The rows of M fall into 3 groups, and each row is roughly a mix of its group's hidden directions.
M:
[[ 15  19  -4   4  11 -27 -11  -6   1  48  -3 -27]
 [ -7  36   5   5  30  23 -12  14   8 -17  32   1]
 [-16   3  -8  30 -12 -20   4  30 -22 -17 -11 -32]
 [  8 -10  -2 -27  13  19 -10 -24  19  10  19  42]
 [ 10  32   6   4  30  29 -32  17   7 -12  11  -9]
 [ -7  -6   6  25 -18 -25  13  20 -32   6 -20 -30]
 [  2 -31  -1  30  -7   4  23  31  14  -1 -31  -7]
 [-24  16   3  19   4 -32  13 -12 -11  10  12  41]
 [ -6 -30   3  -4 -17 -27  34 -25  -7  13 -27   1]
 [-25  -8  -9  27  17  -1   8  45  -5  16  23  -6]
 [ 18  19  -6   1  27 -35  19  -8 -13  36  -8  -6]
 [-21 -11   0  23  29 -18  17  34  -7  25  16   5]
 [ -4  29 -12 -16   2 -25 -18 -32 -25   1  26  -7]
 [  2 -16 -18  -3  33  -4  11  40  -2  26  24   2]
 [ -2  -1   5  38   0 -14  11  15 -16 -18 -19 -41]
 [  6   4  -3 -34  16   7  10 -35  19   2  18  33]
 [ 19 -11 -21   1  -1  37   6  30   8 -10  -3 -35]
 [  4 -36   1   2  -6   9  26  22  30 -12 -30  11]
 [ -7 -19  15   8 -17  28 -27   9   1 -40  15  12]
 [  9 -12  -4  28   8  33  11  31   8 -13   1 -35]
 [-10  14  14 -12 -39  -7  -8 -34   8 -10 -31   2]
 [  3 -22 -11 -27  15  -2  -1  -2  29  21  28  32]
 [  9 -41  28  -3 -23 -25  22  -7 -17   2   0  -7]
 [  8  11  16 -12 -35  -3 -15 -40  -5 -16 -25   8]
 [-12  44   8   2   2  19 -23   5  10  10  36  -3]
 [ 10 -26  11  12   0  24  14  32  36   8 -22   2]
 [ -6  32   0   1  14 -19  -8 -27 -33  -4  29 -15]
 [ -3 -37 -12  -4 -14 -20  35 -23  -8  18 -17   8]
 [ -9 -15  11  23 -23   1 -24   3   8 -45  11  19]
 [ 10  12  10 -15 -34   1  -5 -40   2 -18 -31   4]
 [  2   8  14 -17 -34   1 -13 -38  -6 -23 -27  -7]
 [ -8 -20  10   4 -19  32 -21  11   5 -43   8  12]
 [ 12 -28  -1   2  -5  19  26   3  34  -5 -35  17]
 [ 11  25  -7  -9  13 -20  22 -14  -8  48 -10  -4]
 [ 16 -26   6   1   5  34   8  -3  35  -5 -22  25]
 [-12  34   3  -5  -4 -11 -13 -14 -42  20  25   0]
 [  2  41  -4  12  30   8 -22  20  18  -6  22 -11]
 [ 15   2  -6 -23  22   8 -19 -38  21   6  26  19]
 [-18  10  10  -8   8 -35  -5 -23 -14  23 -26  29]
 [ -6 -20  14   3 -29  18 -30   8  -8 -36  15  14]
 [  3 -34   4   3 -33 -32  25 -13  -6  -1 -17  15]
 [ -5  22   7   2  30  32 -28  16   8 -13  22 -18]
 [ 24  21   6  -9  28  -5  22 -10  -5  40 -19 -11]
 [ 19  -5  21 -11   4 -33   2 -26 -11  14   5  39]
 [ -2 -37  -2   2 -20 -38  27 -16  -7   8 -18   0]
 [  8 -28   7  12   4  22  23  27  36  -1 -22   7]
 [-12   9   3  23 -15 -18  -3  34 -24  -4  -9 -39]
 [-22 -14   1  19  -6   9 -23   0   4 -51   6  18]
 [ -2  14 -23  -7  34 -20  15 -12 -13  38  -9 -14]
 [-17  27 -21  -4  -8 -30 -20 -11 -32   2  24 -10]
 [  7  36  13   1  23  40 -11  13  13  -6  21   2]
 [ 22   8  12  -9  19 -31  35  -9 -18  26 -16  -3]
 [  8  -4   5 -28  22  19  -6 -24  22   0  25  34]
 [ 11   5  17 -20   3 -31  -2 -38  -2   9  -3  35]
 [  6  14   2 -12 -35   6  -8 -36  -8 -24 -31   0]
 [-18 -24 -13  -3 -28  -9 -22  16 -14 -41   4   9]
 [-11  11  11  18 -21 -18  16  18 -36  -4 -22 -29]
 [-14 -20   2  -3 -19  32 -30  10 -10 -34  17  11]
 [ -3  -5 -10   5 -29  31 -20  22 -17 -17  -9 -34]
 [-14   4   2  39  -2 -17   6  24 -37   3   1 -26]
 [-10  10   1  25 -14 -15  14  27 -13 -17 -23 -38]
 [ -3  11  18 -11 -30  -6 -11 -45  -4 -29 -11   2]
 [-18 -12  -9  11  27 -10  12  40   2  26  27   2]
 [ 16   5   0  -6   9 -27  23 -20 -13  42 -26  -4]
 [  6 -12 -12  16   0  32  11  37  12  -7   2 -36]
 [ 11 -16  -2 -22  25  12   0 -27  26   0  21  34]
 [  2   5 -27   1  -8  42 -14  21   5 -18   4 -32]
 [ -2  14   5 -16 -35   7 -16 -35  -1 -22 -30  -8]
 [-15 -12  -3  13  42 -13   9  33  -2  27  17   2]
 [  9   9   6   6  15  49 -36   8   5  -4  20   1]
 [ -1  30 -11 -27   1  -5 -25 -40 -10 -13  18   7]
 [ -5  27  -5 -11  -8 -13 -33 -25 -37   7  20  -3]
 [  0   2 -13 -13   0 -25 -22 -32 -30  20  27  11]
 [  4   2  20 -14   9 -35   5 -31   4   6  20  35]
 [  6  25  -2  -1  17 -41  -6  -4 -21  34   7 -17]
 [ -3 -15  -5  -5 -20 -38  25 -19  -7  16 -35   2]
 [  5 -31  -1  -7 -20 -30  26 -12 -10   3 -37   2]
 [ 14  14   8 -14 -15   6 -11 -46  -7 -28 -26   0]
 [  0   1  17 -23  15 -37  -2 -27   0  23  -8  30]
 [ -1 -31  -4  -9 -30 -37  18  -6  -9   5 -28  -6]
 [-15 -18  -4  19  26  -6  18  42  -2  18  20 -10]
 [ 22  19  -9  -6  15 -20  22  -5   4  45 -19 -12]
 [  1  14 -24   2  16 -36  29 -17  -2  29 -19   5]
 [-20 -27  -5   5  -7  38 -11  -1   4 -39   5  18]
 [ 11  -7  -4 -11  29  13  17 -36  26  -7  12  29]
 [-17  33  -5   1  24  24 -18   9   9   2  38 -11]
 [-18   1  23   3   6 -43   9 -17  -5  21  -2  33]
 [  4   3 -10 -27  11  12  -8 -36  10   3  20  41]
 [ 27  11  15  -8 -31  13  -8 -35  22 -15 -19   4]
 [  7 -12   1 -17  21  15  11  -6  30  26  24  35]
 [ 18 -27   6  -4  -8  24   4  11  40  -1 -33   6]
 [ 10 -15  11  21  -4  17  20  30  29   2 -33 -16]
 [ -7 -16  14   6 -21  28 -24  11   0 -38  21  16]
 [  5  -4   2 -22  20  20  -2 -21  16  13  26  41]
 [-15  25  -7  -5  -1 -17 -28 -12 -39  -4  30  -5]
 [  3  28   5   5  27  36 -20  16  13  -7  29  -6]
 [ -7  26   3   8  -1 -23   9 -36   2   3  -6  43]
 [ -4 -40  -3  -4 -15 -30  17 -16 -26  -3 -23   8]
 [ -2  24 -30   9  17 -12  -1 -14   3  46  17   3]
 [ -5  38 -14   2  13  27 -19  18  24   4  28  -8]
 [  0  10   1  -7   9 -32   3 -27 -19   5  17  45]
 [  4  21 -16   3  25 -36  26  -6   6  32  -8 -14]
 [ -3  -7  13  31  -3 -15  18  23 -17 -15 -21 -37]
 [-11   1  15  -8   7 -43  12 -28 -18   7   1  32]
 [-10 -30 -26   3 -16 -35  25 -16  -3   6 -21  11]
 [-20 -11 -13  19  22   4  10  47   1  20  12 -14]
 [ -4  38  -1   0  18  27 -35  14   4  -2  25  -7]
 [ -5   6   8  -3   3 -38  15 -21  -8   8  21  43]
 [  4  23  19 -14   1   1 -32 -25 -36  12  22  -3]
 [ -8  13   9   0   9 -35   9 -29  -4  12   3  43]
 [ 17 -22  -7 -11  36  -4  11  26   1  14  37   0]
 [ 19  22  -2 -11  27  -9  40  -5   0  29 -19  -3]
 [ -3 -25  16  -5 -23  31 -21  15  -3 -38   8   5]
 [ -3 -13  -2  15 -16  31 -17  34  -8  -7  -5 -38]
 [ -3 -22   4  20   8  -7   5  43 -13  17  36   3]
 [ 17 -10   5 -17  24  26  -5 -26  30   6  14  29]
 [ -4 -17  -9  10  32  -3   6  40  -7  17  33  -3]
 [ 14  -5   4 -26  14  26  -3 -24  29  10  10  35]
 [ 14  -4  -5 -31  17  13  -7 -32  33  -6  14  25]
 [ -6  -6 -16  16  41   6  15  36  12  19  17  -5]
 [ 24  13   3 -20 -25   8 -14 -41   0 -18 -24   7]
 [ -6 -19  -3  22  19  -3   8  46 -12  17  28  -4]
 [-12  10   8  28 -11 -16  19  23 -27 -11 -18 -33]
 [-14  14  -7  18 -30 -16  -7  23 -31  -5 -20 -27]
 [  2  16 -17   3  28 -20  11 -25 -12  43 -10   0]]
Here is one row of each group, with its name. Which group are the others in?
[ 18  -3  -1 -22  22  17 -13 -28  36   7  19  20]
<87>
[  9   1  16  -5  15 -36  14 -30  -8   8   7  38]
<68>
[ -3  24   6  -8  14  47 -24  11   4   4  29  -8]
<69>

[ -2  11 -17  -5  21  31 -22  32  11 -17  27 -14]
<69>
[  2 -19 -10  18  23  -1  15  40 -19   8  32  -2]
<68>
[  5  11 -12  -5  12 -33  27 -13  -1  44  -9 -15]
<69>
[ 22  12  -9  -5  25 -19  24 -14 -13  33 -30   4]
<69>
[ 15 -13   0   9  14  32   2  21  16 -20  21 -38]
<68>
[ -1  26  -1 -17   9  -8 -31 -20 -18  20  39   1]
<87>
[ -8  21   5 -12 -37   0  -8 -40   6 -22 -20   4]
<68>
[  3  -8 -29  -5  33  11   9  34   4   7  34  -7]
<68>
[ 17 -27  17  23  18  22  12  12  29 -18 -20 -11]
<87>
[  3 -23   8  11 -31  24 -23  15  17 -32  13  10]
<69>
[ -8  -8  -5  28 -15 -19  -5  38 -14   0 -12 -36]
<87>
